One turn moves each row of this set onto another row. After a few examples, where does it send each row asked below?
Z361: [-12, 9, 7, -36, 40, -4, 7, 43, 15, -7, 8, -24, -8, 36, -9, 0, -27, -12, -4, -6, 9, 16]
Z930: [-8, -4, -2, 1, 0, -11, -23, 19, -11, -8, 4, -13, -19, 49, 9, -22, -3, -3, -1, 3, -1, -12]
Z650: [-15, 34, 19, -22, 37, -7, 10, 31, 13, -8, 14, -19, -5, 38, 8, -12, -35, 4, 7, -20, 3, 28]
Z997: [-12, 2, -1, 2, 4, -24, -23, 18, -2, -10, 0, -17, -9, 54, 13, -26, -27, -14, -8, -16, -4, -1]
Z454: [-2, 30, 16, -10, 36, -5, 8, 31, -7, -12, 30, 3, -32, 56, 2, -25, -32, -1, 32, -5, -8, 11]
Z358: [-13, 28, 19, -19, 39, -2, 8, 39, 20, -3, 11, -21, -4, 32, -9, -11, -28, 11, 3, -13, 11, 23]
Z854: [0, 18, 21, -26, 37, -30, 1, 33, 1, -22, 26, -1, -26, 44, -15, -19, -30, -12, 15, 9, -3, -9]
Z71: [-14, 11, 17, -4, 16, 2, -26, 12, -17, -3, 0, -14, -35, 56, 4, -32, 10, -10, 16, -6, 14, 1]
Z158: [0, 26, 19, -34, 40, 1, 3, 32, 13, -5, 9, -26, -13, 36, -15, -6, -26, 3, 0, -14, 14, 22]
Z562: [-17, 9, 30, 4, 20, -15, -19, 26, -5, -2, 13, 1, -9, 38, -7, -31, 5, -16, 9, 18, 11, -15]
Z495: [-21, 10, 4, 16, 12, -2, -30, 35, 9, 3, 14, -7, -18, 48, -3, -37, 3, -11, 13, -5, 4, -11]
Z14: [-15, 9, 24, 3, 20, -27, -29, 22, -11, -5, 9, -9, -13, 36, 0, -31, 4, -25, 5, 6, 7, -12]
Z608: [-17, 20, 26, -3, 33, -9, 1, 50, 3, -8, 32, 2, -27, 45, -18, -17, -21, 8, 27, 8, 1, 4]
Z80: [-17, 7, 26, -7, 16, 0, -33, 23, -14, 3, -2, -22, -27, 49, -14, -19, -4, -14, 2, -11, 27, 5]
Z2: [-9, 17, 1, -38, 43, -8, 5, 36, 16, -9, 9, -21, -12, 45, 3, -6, -31, -20, 1, -17, -2, 22]
Z306: [-16, 17, 20, -26, 47, 1, 11, 41, 4, -4, 9, -20, -6, 30, -8, -4, -25, -11, 4, -5, 14, 24]
Z190: [-2, 27, 19, -36, 37, -15, -6, 36, 18, -3, 19, -23, -9, 34, -8, -1, -29, -8, -1, -16, 4, 18]
Z408: [-19, 18, 12, -18, 43, 4, 11, 42, 6, 0, 7, -19, -9, 40, 1, -5, -22, 0, 10, -10, 3, 38]
Z670: [-13, 15, 23, -1, 17, 7, -13, 9, -19, -2, 8, -1, -29, 58, 10, -33, 5, -8, 22, 3, 9, 4]
Z904: [2, 12, 0, -15, 24, -20, 1, 38, 9, -16, 27, -3, -29, 58, -7, -14, -31, 9, 16, 1, -19, 1]
Z116: [-20, 15, 17, 20, 17, 9, -26, 35, -1, 9, 6, -15, -13, 48, -10, -35, -12, -11, 12, -16, 20, 7]
Z690: [-2, -4, 4, -14, 4, -3, -17, 15, -5, -8, 5, -7, -25, 58, 0, -21, 0, -5, 1, 11, 3, -16]
Z773: [-15, 4, 23, -12, 15, -30, -34, 18, -11, -6, 2, -20, -15, 44, -2, -19, -15, -28, -7, -9, 13, -5]
Z963: [-17, 9, 4, 12, 8, -7, -24, 31, 11, 3, 18, 2, -16, 59, 5, -31, 3, -5, 15, 1, -11, -4]
Z216: [-1, 19, 12, -8, 18, -12, -18, 10, -3, -8, 15, 3, -18, 54, 11, -41, -10, -34, 14, -2, -4, -17]
Z712: [-11, 26, 12, -30, 30, -14, -1, 35, 17, -5, 17, -21, -10, 41, 6, 0, -32, 3, 0, -20, -5, 26]
Z801: [-17, 21, 5, -20, 45, -9, 6, 43, 18, -1, 12, -17, -6, 42, 5, -10, -26, -12, 8, -17, -8, 33]
Z449: [-7, 18, 7, 3, 16, -1, -17, 13, -12, -9, 11, -5, -16, 47, 16, -44, -14, -28, 14, -9, 7, -14]
Z936: [-11, 17, 4, 17, 14, 1, -15, 18, -5, -2, 3, -12, -8, 53, 13, -42, -29, -16, 10, -24, 5, 6]
Z738: [-6, 12, 23, -29, 30, -7, 5, 33, -9, -19, 18, -7, -41, 53, -16, -9, -20, 11, 19, 10, 9, 1]

Z71 -> Z930
Z361 -> Z801
Now these:
Z670 -> Z690
Z904 -> Z608
Z650 -> Z158
Z116 -> Z773

One turn moves each row of this set onto another row. After a few examples, where does it send each row asked below?
Z866: [-19, 23, -2, 23, 0, -27, 6, -24, 15, -21, -1, 1, 3, 0, 0, 3, 11]
Z329: [-29, -4, 5, 0, 2, 15, -7, -8, 12, 10, -1, -7, -4, -22, 0, -7, 10]
Z606: [-20, 13, -9, 22, -7, -19, 20, -8, 10, -10, 15, -1, 3, 8, -13, 19, -6]
Z772: [-11, 10, -19, -13, 5, 7, 8, -3, -2, -7, 18, -4, 0, -10, -6, -14, -15]
Z224: [-7, -2, 12, 1, -1, -1, -9, -18, -8, 8, -23, -12, -7, -17, -13, 15, 19]
Z318: [15, 18, 10, -9, 6, -20, 0, -12, -6, -22, -9, -6, -4, -13, -21, -8, 8]
Z949: [-4, -4, 13, 2, 2, -18, 2, -6, -7, 15, -29, -7, 2, -5, -15, 13, -3]
Z787: [14, 24, 11, -7, 9, -6, 12, 4, 0, -9, -17, -13, -1, 2, -26, 5, 12]
Z309: [-10, 36, 4, 11, 5, -13, 21, -25, -8, -25, -1, -4, 10, 2, -3, 20, 12]
Z242: [-10, 17, 19, 4, -2, -2, 34, -10, -3, -32, 8, -3, 10, 0, -7, 27, 19]
Z937: [-5, 24, 9, -22, 21, -3, 12, -10, -9, -8, -16, -2, 6, -7, 6, -13, -12]
Z334: [-25, -7, 16, 17, -10, -21, 10, -18, 15, -25, 3, 5, 3, -11, 0, 9, 17]
Z154: [2, -11, 0, -5, -3, -22, 6, -2, -9, 2, -6, -3, 0, -5, -22, 6, -17]
Z903: [-16, -2, 7, 11, -11, -12, 27, -1, 19, -30, 18, 0, 3, 2, -11, 12, 12]
Z955: [-16, 4, 11, 14, -10, -10, 28, 0, 15, -25, 21, -2, 3, 1, -17, 19, 12]
Z44: [-22, 12, -7, 13, -2, -12, 26, -18, -9, -5, -8, 0, 14, 11, 6, 28, -4]
Z971: [-25, -9, 16, 7, -8, -7, 25, -20, -7, -17, -6, 2, 12, -6, 8, 29, 12]
Z517: [-6, 23, 15, -19, 20, -6, 11, -10, -9, -13, -14, 1, 14, -14, 4, -17, -6]
Z874: [-11, 12, 4, -22, 16, -2, 17, -4, -11, 1, -12, -1, 8, -3, 5, -6, -24]
Z994: [-26, -4, 21, 12, -7, -13, 23, -20, -9, -13, -5, 2, 12, -8, 2, 31, 8]
Z139: [-13, 12, -16, -14, 7, 2, 2, -6, 5, -3, 13, -5, -9, -8, -4, -16, -17]
Z95: [-23, -4, 23, -9, 10, 9, 15, 8, 6, 13, -19, -4, 12, -10, 0, 0, -1]
Z966: [-16, 12, -8, -10, 8, -1, -9, -22, -5, -7, 5, 0, 0, -24, 4, -19, -5]
Z142: [-11, 6, 5, -18, 14, -4, 21, 3, -10, 0, -7, 1, 16, -5, 0, -7, -24]
Z705: [6, 7, 0, -8, -1, 11, 14, 6, -2, -2, -3, -19, -8, 1, -27, 17, 15]
Z220: [-19, -3, 26, -18, 12, 13, 17, 3, 3, 6, -21, -5, 4, -11, 4, 2, 0]
Z622: [-26, -1, 21, 21, -8, -21, 9, -21, 12, -19, 5, 3, 4, -13, -5, 16, 17]
Z108: [-19, 27, 4, 24, -1, -25, 5, -26, 10, -20, 4, 0, 2, -5, -6, 8, 12]
Z663: [-15, 14, -9, -11, 9, -3, -7, -19, 4, -6, 4, -3, -9, -16, 2, -21, -10]
Z274: [-20, 12, -13, 21, -5, -22, 20, -7, 15, -12, 9, 0, 5, 13, -7, 12, -5]
Z976: [-17, 11, -1, -8, 5, 24, 6, 5, 16, -3, 11, -12, -6, -12, -10, -8, 15]
Z257: [-11, 17, 27, -14, 17, 14, 18, 9, 10, -5, -15, -9, 9, -9, -4, -7, 15]
Z420: [4, -10, -9, -9, -10, 0, 8, -1, -8, -4, 10, -10, -9, -7, -26, 11, -3]
Z681: [2, 3, 7, -5, -2, -9, -12, -24, -10, -14, -5, -8, -11, -25, -15, 1, 17]
Z252: [-22, 12, -3, 16, -3, -16, 25, -19, -12, -5, -1, 0, 13, 5, -1, 30, -8]
Z995: [-11, 11, 27, -21, 16, 17, 20, 5, 6, -5, -16, -8, 2, -9, 0, -2, 9]
Z61: [-11, 11, 13, 1, -4, 1, 33, -12, -3, -34, 4, -3, 10, 1, 0, 24, 22]
Z412: [-18, 2, 6, -13, 3, 20, 5, 5, 20, -3, 9, -10, -13, -13, -8, -8, 11]
Z138: [-12, 34, -1, 10, 6, -10, 22, -25, -6, -24, -9, -4, 11, 6, 5, 18, 15]
Z582: [-26, -5, 11, -9, 2, 14, -4, -5, 17, 4, 0, -7, -12, -20, -1, -8, 10]

Z976 -> Z966
Z949 -> Z705
Z242 -> Z622
Now these:
Z903 -> Z866
Z220 -> Z412

